In the data rows, 128 means zero.
Here are some numbered points:
[170 129 139 213 206 107 112 125 114 183 192  71 111 158 146 154 166 133
 121 143 163 145 126 132 132  85 178 131 140 127  98  42 112  78 143 115
  64 136 139 165 114 117 122 144 148 217 161 161 110  92  94 135 125 149
 153 138 152 107] 0
[101 161 129 119 132 106  67 100 138 171 150 130 117 191 177 154 103 112
 151  88 130 130  76 103 131 159 155 174 161 100 142  97 102 140 129 124
  94 157 139 126  81 106 189 143 193 160 139 157 124 163  74  88 124 112
 151 137 124 115] 1
[114 137 130 146 148 120  73  98 133 117 163  38 155 115 149 131 166  73
 141 102 180 137  84 101 109 118 124 122 169 139 130 126 121 118 160 165
  76  59 173 119 173 116  87 126 178 119 163 133 184 114 115 147 163  96
 100  87 135 168] 2
[162 125 124 193 180 117 126  85 114 203 141 129 105 166 155 110 166 137
 105 124 156 157 100 133 109  96 131 117 126 119 124  87  87  98 120  93
  88 126  91 157  73 142 142 138 111 176 151 118 140  59 118 105 135 125
 114 149 126 144] 3
[115 150 101 164 165  86  98 104 138 149 123  66 131  66 178 123 151 173
 126 111 195 120 133 171 101  94 120 150 131 115 112 155 137 168 148 140
 137 187 163 137 128  73 128 122 114 105 140 104 158 168 145 160 143 112
 146 135  98 125] 4
[ 88 183  46 159 132 133 146 103 141 147  90 162 182 129 129  97 167 192
 104 124 147 228 140 104 137 150 129  81 198 171 114 102 125 120  62 170
 139 108 150 163 120 103  75 106 176  82 169 128 138 134  65 118 125 141
 126 127 105 118] 5
[119 119  97 114 104  70 123 111 121 108 110 153 103 180 150 120  42 165
 107 131 164 125 121 119 184 124 205 230 120 215 110 141 143 130  88 141
 114 111 102 162 171 134  99 111  83 145 125 189 100  55 107 160 105 174
  74 132 139  84] 6
[109 115 113  99  89 145 135 116 150  77 134 187 102 198 119 155 128  87
 147 133  61  98  75  97 127 154 161 192 136  83 106 136  73 180  75 109
 113 113 112 110  79 107 167 102 143 188 120 166  89 155  41  50 153 122
 103 176 109 165] 7
[ 85 144 127 137  87  98 116 121 107 148 123 120 154 122 138 154   0 185
 160 142 195 122 152 155 161 144 179 178 144 186 135 137 165  92 124 150
 106 110 155 178 161 133 103  88 167 152 110 217 151 108 105 173  66 188
 118  96 176  34] 8
[ 57 122 118 137 119 101  89 142 120 105  83 145 104 173 138 139  68 117
 166 120 111 111  94 132 101 200 204 176 157 144 137 116 125 131 111 118
  96 155 157 143 127 139 143  79 172 148 172 167 149 194  40  90 159 170
 109 112 165 111] 9
[118 129 114  88  78  81 131  90 104 118  94 146 163 142 141 100  37 165
 153 142 157 129 111 138 162 143 180 193 120 183 130 145 134 118 114 152
 109 100 116 183 151 152  94  85 121 124 104 181 127  82 123 185 111 166
 113 107 165  46] 10
[134 121  80 150 111 105 143  90 159 116 115 105 125  76 115 124 178 114
 130  96 124 115 103 134 108 132 139 166 126 155  91 154 134 163 108 102
 138 153 121 131  91  83 148 134  79 122 116 113 129 178 156 144 165 108
  98 169  98 133] 11
[142  88 121  80  56 125 121 108 117 139  99 166 148 153 124  74  46  93
 134 158 147 103 111 117 149 146 141 155  83 133 130 153 150 134 117 154
 137  68  97 146 112 142 109 113  76 125  96 151 123 101 113 142 102 180
 124 110 153  87] 12
[127 135 109 145 141 103 110 143 144 165 138  98 148  61 129 133  95 141
 137 141 146 100 121 160  51 149  92 137 150 138 123 140 157 135 146 157
 112 142 149 131  92 117 114 113 145  92 121 106 149 177 178 174 114 109
 132 143  94 130] 13
[182 142 163 112 104 175 137 180 112 211  97 158 174  80 101 130  93 199
 132 199 136  25 192 195  99 159 102 125  91  72 106 213 190 145 122 146
 195 160 143  91 104 103 102 111 133  29  92 104 145 165 158 177 130  80
 141 197 101 134] 14
[119 124 148  63 149 136  99 117 133 102 138 203  85 173 141 168 114 101
 133 151  76  85 115 116 147 173 143 162 140 126 121 121 101 188  96 115
 131 158 123 103 146 114 172 115 114 100 147 133  58 137  88  86 183  92
  99 138 117 139] 15
[138 146 141  92 110  87 100 106 118 109  92 189 116 155 183 143 108 127
 111 126  74 121  86  48 166 131 155 188 141 130 136 152  48 173 118  89
 122 205 105 131  74 135 157 112 130 152 115 164  92 142  91  82 169  86
 140 151  98 115] 16
[130 151 141 180 186 108 131 146  91 152 103 157  99 126 113 102  84 157
 116 150 142 144 106 130 126  78 154 100  75 160 145 120 116  98 152 100
 117 163 101 159 137 142 111 131 101 190 131  80 119  32 113 150 141 153
  96 115 124 106] 17
[125 118 141  95 124 137 126 154  99  83 129 119 145 133 107  94 151  80
 116 111 116 131 156  95 143  88  91  77 110 114 127 189 116 157 161 132
 139  91 157  99 138 121 102 121 129 151 107 128 102  85 149 124 187  84
  98 120 141 170] 18
[151 158 117 102 134 117 124 131 136 133 149  89 128 166 157 162 104 108
 105  77 106 141 128  77 152  60 154 142 148 130 118 192 104 109 167  88
 142 102 121  92 174 136 113 132 136 144  93 143  91  77 143 144 149  68
 123 126 121 133] 19
[130 116 124 162 182  98 151 138  72 117 117 111  82 172 149 111 150 142
  99 127 122 144 108 133 138  96 165  98 107 116 122  94  89 121 143  64
 102 123  95 151 120 173 101 132 107 219 112  97 113  71 121 123 137 152
 104 157 122 126] 20
[127  80 120 157 125 154 131 160 128 135 126  76 115 109 113 153 151 118
 168 137 132  87 136 184  74 142 137 165 164  99 129 120 175 155 135 145
 139 139 131  95 117 123 110 137  89  73 118 127 177 196 137 158  82 150
 150 179 112 147] 21
[159 154 135 179 153 120 127 162  96 160 133 139  92 182 108 121  97 176
 142 146 114 131 133 166 134 104 125 118 127  88 103  98 147  83 157  87
 122 136 104 162 128 167 109 119 142 193 170 138 133  73 144 156 106 166
 123 127 188  99] 22
[132 121 155 147 145 133 147 114 109 149 121 148  86 135  94  86 133 121
 114 172 107 127 109 146 133 109 117 100  92  97 109 138 109 131 114 122
 124  97  46 130  96 162 111 140  72 211 128  86 120  47 108 103 138 135
 122 183 106 161] 23
[138 193  22 108 130 113 175 128 111 150  13 180 154  93 188  84 139 139
  36 113 117 202 154  61 183 121 105  23 102 201 131 113  64 150 111 173
 185 122  70 167 120 127  79 108 115  93 154 101  54 108 134  80 148 118
 115 137  71 125] 24
[ 84 124 120 111  94 120  91 170  80 100 101 176 111 166 119 129  68  95
 159 143 116 102  96 110  81 193 136 150 135  93 113 138 137 127 120 122
 134 142 109 136  98 125 143  98 167 156 178 147 115 153  60  50 151 157
 127 168 105 142] 25
[109 160 127 159 111 110 111 145 120 129  96  77 145  93 133 120 110 139
 141 168 148 102 150 174  80 144 130 133 119  96 141 185 170 159 123 171
 129 138 117 129  94 105 102 105 123  97 131  64 163 160 162 184 117 159
 129 160  83 164] 26
Which two points above are nearest to each new point, looking only along the 4 directions in which the numbered points spread most? Their numbers follow each, nearest first.
[111 164 126 154 103 129 157 128 145  64 143 144 119 157  80  89 137 149
 154 163 153  97 136  83 119  79 141 149 115 149  75 176 157 110  95 127
 183 106 156 150 167 101 117  88 113 144 144 142 147  42 101  63 168  94
  61  93  82 169] : 19 5
[140 145 212 129 138 136 163 142 123 142 144 180  94 123  87 144 122 151
 105 169  88 117 160 150 146 109 105  91  79 112 156 129 114  89 151  90
 138 187  87 125 120 159 137 140  96 169 110 102 138  63 157 156 108 137
 136 105 154 124] : 19 23
[105 140 130 109 135 110 110 125  93  98 126 161  96 186 146 129 107 118
 141 113  95 119  46 122 133 153 177 185 172 128 145 126  92 156 102  87
 123 154 127  91 116 139 158 103 165 127 165 150  95 138  81  98 173 103
 104 165 148 129] : 25 1
[130 153 144 135 108 160 178 114 140 120 142 122 129 111  66  77 131 159
 162 171 158  86 135 103 166 101 138 132 101 162  89 180 165 110  81 121
 179 133 154 134 153  49 115  61 155 122 140 124 183  71  99  79 149 105
  63  48  98 151] : 5 19
[139 146 160 104 151 144 105 136 165 116 159 102 138 165 110 112 133  93
 144 126 145  96 155  72 107  96 132 121 129 108 127 190 114 102 139 139
 148  99 175 117 118 108 121 119 147 119 116 122 143  88 102 121 160  87
 110  99 124 143] : 11 19
[ 99 180  89 158 127  98 127 106  88 136  41 176 138 142 165 105  68 122
 122 135 118 106  69 128 117 152 179 148 125 154 100 147  74 162  93 130
 116 155 109 179 128 108 124  56 162 166 175 121  95  55  78  44 209 102
  74 172 111 171] : 16 19
[130 135 105 121 134 101 137  92 137  56  99 123 104 136 138 115 125  89
 111 118 136 175 130  64 151  35 156  92 119 195 123 156  90 140 162 111
 129  88 162 147 187 108 101 118 111 159 102 168 142  70 159 123 181  93
  77  72 142 142] : 19 17
[103  69 117  56  64  78 104 122  65  98  61 108 136 179 195 104  80 132
 137 120 130 146  74  78 208 138 124 141  95 143 167 123 117 148 151 136
 105 120  77 185 162 200 118 136  91 144  79 136  92 116 173 179  93 183
 127  96 203  76] : 6 12
[128 156  56 162 155 111 113 103 168 144 169 166 200 148 106 149 159 150
 104 102 180 222 152 113 137 151 134  72 198 152 136  52 127 100 114 173
 102 103 192 112 128 107 120 124 147  96 176 129 119 204  98 110  91 148
 157 112 142  89] : 19 2
[185 167 126 120 167 105 113  98 162 142 127 142 117  69 143 195 130 148
  94 101 152  96 179 162 118  68 144 152 132 118 102 186 133 179 124 128
 178 200 149 100 116  60 126 127  90  74 115 101 103 143 167 153 138  71
 161 187  38 166] : 11 26
[ 59  78 146 114  81 129 150 119 109  73 142 157  88 146 116  93 144 117
 177 156  69  80  64 140 130 199  96 196  93 138 129 111 111 152  75  96
 129 175 134 123 102  96 197 131 119 153 149 147 125 163  60  34 152 154
  90 110 112 109] : 25 15
[160 126 104 108 114 176 125 139 143 174 149 133 172 162  93 143 166 104
 114 110 134 194 116 103 136 163 125 109 160  90 121 102 142 121  98 146
 140  58  89  94  89 150 103 165 125  82 115 151 121 184  70  99  60 166
 169 198 147 133] : 11 19
[100  69 207  63 119 160  85 168 113 106 116 189 121 147 131 133  92  90
 158 130  81  75  80 136 135 204 106 129 131  88 140 138 104 139 135 117
 153 175 139 100 119 185 168 150 168 121 126 128  98 181 128 109 137 121
 132 183 153 107] : 25 15
[144 102 166  85  86 168 129 171  92 101 201  51 159 170 143 122 151  59
 154 120 114 113 154  77 143 137 110 113 116  62 100 175 112 120 175 121
 124  52 125  59 139 159 100 144 147 175  60 125 108 125 125 140 121 125
 119 132 146 167] : 11 19
[150  60 150  90  73 151 114 157 129 102 139 138 130  76  93 155 183 144
 124 102  82  71 162 164 143 148 101 141 125 110 144 123 134 140 165 118
 144 188  98 114 135 111 166 163  81  72 103 122 106 219 221 162  81 134
 157 154 111 156] : 11 26
[131 114 179 146 189 170 132 156  89 177 163 135  90 145 105  91 104 162
 143 194  92 107 128 174  89 144  98 101 114 103 109 141 168  91 138 110
 139 132  95 119 124 174  81 129 121 138 142  87 136  74 138 171 137 174
 128 161 139 125] : 2 4
[138 138 154 200 164  99 132 103 149 110 175 152  82 161 109 143 120 175
 112 138 141 157 138 144 102  76 151 133 116 146 122  69 109 105 149 117
  69 146 106 164 122  95 124 117 134 194 169 118 128  74 134 116 113 156
 125  95 108 122] : 22 3
[177  94 152 162  84 172 175 132  96 163 171 160  58 146  68 107 163 130
 136 140  84 114 113 166 158 122 120 143  91  88 111 128 158  90 115  62
 132 140  59  98 107 166 157 166  67 161  99 133 137  65 126 144 113 144
 143 171 125 130] : 19 23
[119 125  73 131  86 135 171 133 167 111 156 153 150 141 121 187 198 145
  95  83 126 212 147 132 171 131 125 101 182 155 175  36 123 103  78 126
  97  98 138 130 110 129 174 183 132  54 162 151 121 185 137 133  42 115
 156 115 145 109] : 19 5
[147  76 198 129 170 167 134 138 115 167 123 130  96 118 103 108 133 126
 123 158 130 109 145 168 135 119  99  93 101 101 152 134 127  74 139  96
 110 164  83  98 139 213 133 159  95 156 123  81 112  94 154 180 123 146
 161 125 145 107] : 2 19
[144 138 176 121 187  98  79 106 154 147 151  54 139 114 149 149 148  87
 118  76 166 152 118 100 118  61 152  90 176 153 174 115  97 101 144 155
  99 118 234  95 206 119 130 174 158  94 148 143 164 143 146 155 178  85
 136  60 159 115] : 2 22
[102 160 128 216 167 125 147 135 126 152 133 135  99 144 107  86  97 180
 160 122 165 135 134 184 112  97 175 131 125 131 111 100 137  82 144  90
  90 153 125 193 129 148 106 127 129 239 157 182 173  85 107 125  91 189
 117 110 155  77] : 22 0
[177 154 137 134 146 120  92 142 171 213 162  56 147  95 157 171 140 165
 137 117 148  88 178 219  83 121 131 140 186  88 130 131 171 127 151 138
 105 183 148 129 118 105 136 137 178  89 124 188 172 203 187 154  76 108
 177 133 140 122] : 21 13
[105 144 127 124 125 116 151 140 143 165 151  66 102  84 125 184 147 143
 149  98 104 122 110 187 115 101 112 200 136 125 133 100 185 138 130 123
 103 144 109 102 113  94 185 154 109 125 127 117 142 210 185 168  86 106
 173 135 113 132] : 21 4
[118 140  78 139 164 148 131 114 190 152 114 188 170  91 140 131 135 135
  94 113 182 201 202 157 137 127 132  33 179 170 106  74 107 126  92 185
 139 133 197 128 141 120  87 123 147  67 161 123 135 162  52 102 112 155
 151 128 118 100] : 5 18
[148  96 140 119 116 122 143 122 134  65 151  74 121 118 133 114 149  88
 110  91 106 154  70  64 160 111  89 111 113 179 179 106  94 129 158 121
 114  70 156 117 172 140 172 159 116 134 108 113 152 110 181 122 166  75
 101  62 167 157] : 19 23
[118  88 189 177 134 167 171 153  64 142 107 131  54 104  62  68 143 141
 162 195 121 107  92 189  79 162 117 133  85 136 133  94 153  80  92 103
 136 152  73 147 144 165 127 145 110 159 152  92 149  84 127 128 118 177
 109 151 153 149] : 2 22
[127 138 139 151 142 110 100 109 141 109 149  64 180 128 157 105 132  87
 123 119 134 142  98  81  96 124  85  99 153 166 151 114 111 124 160 199
 100  40 188 131 157 106  94 153 164 127 152 109 189 125 153 161 195  79
  92  69 171 162] : 2 4
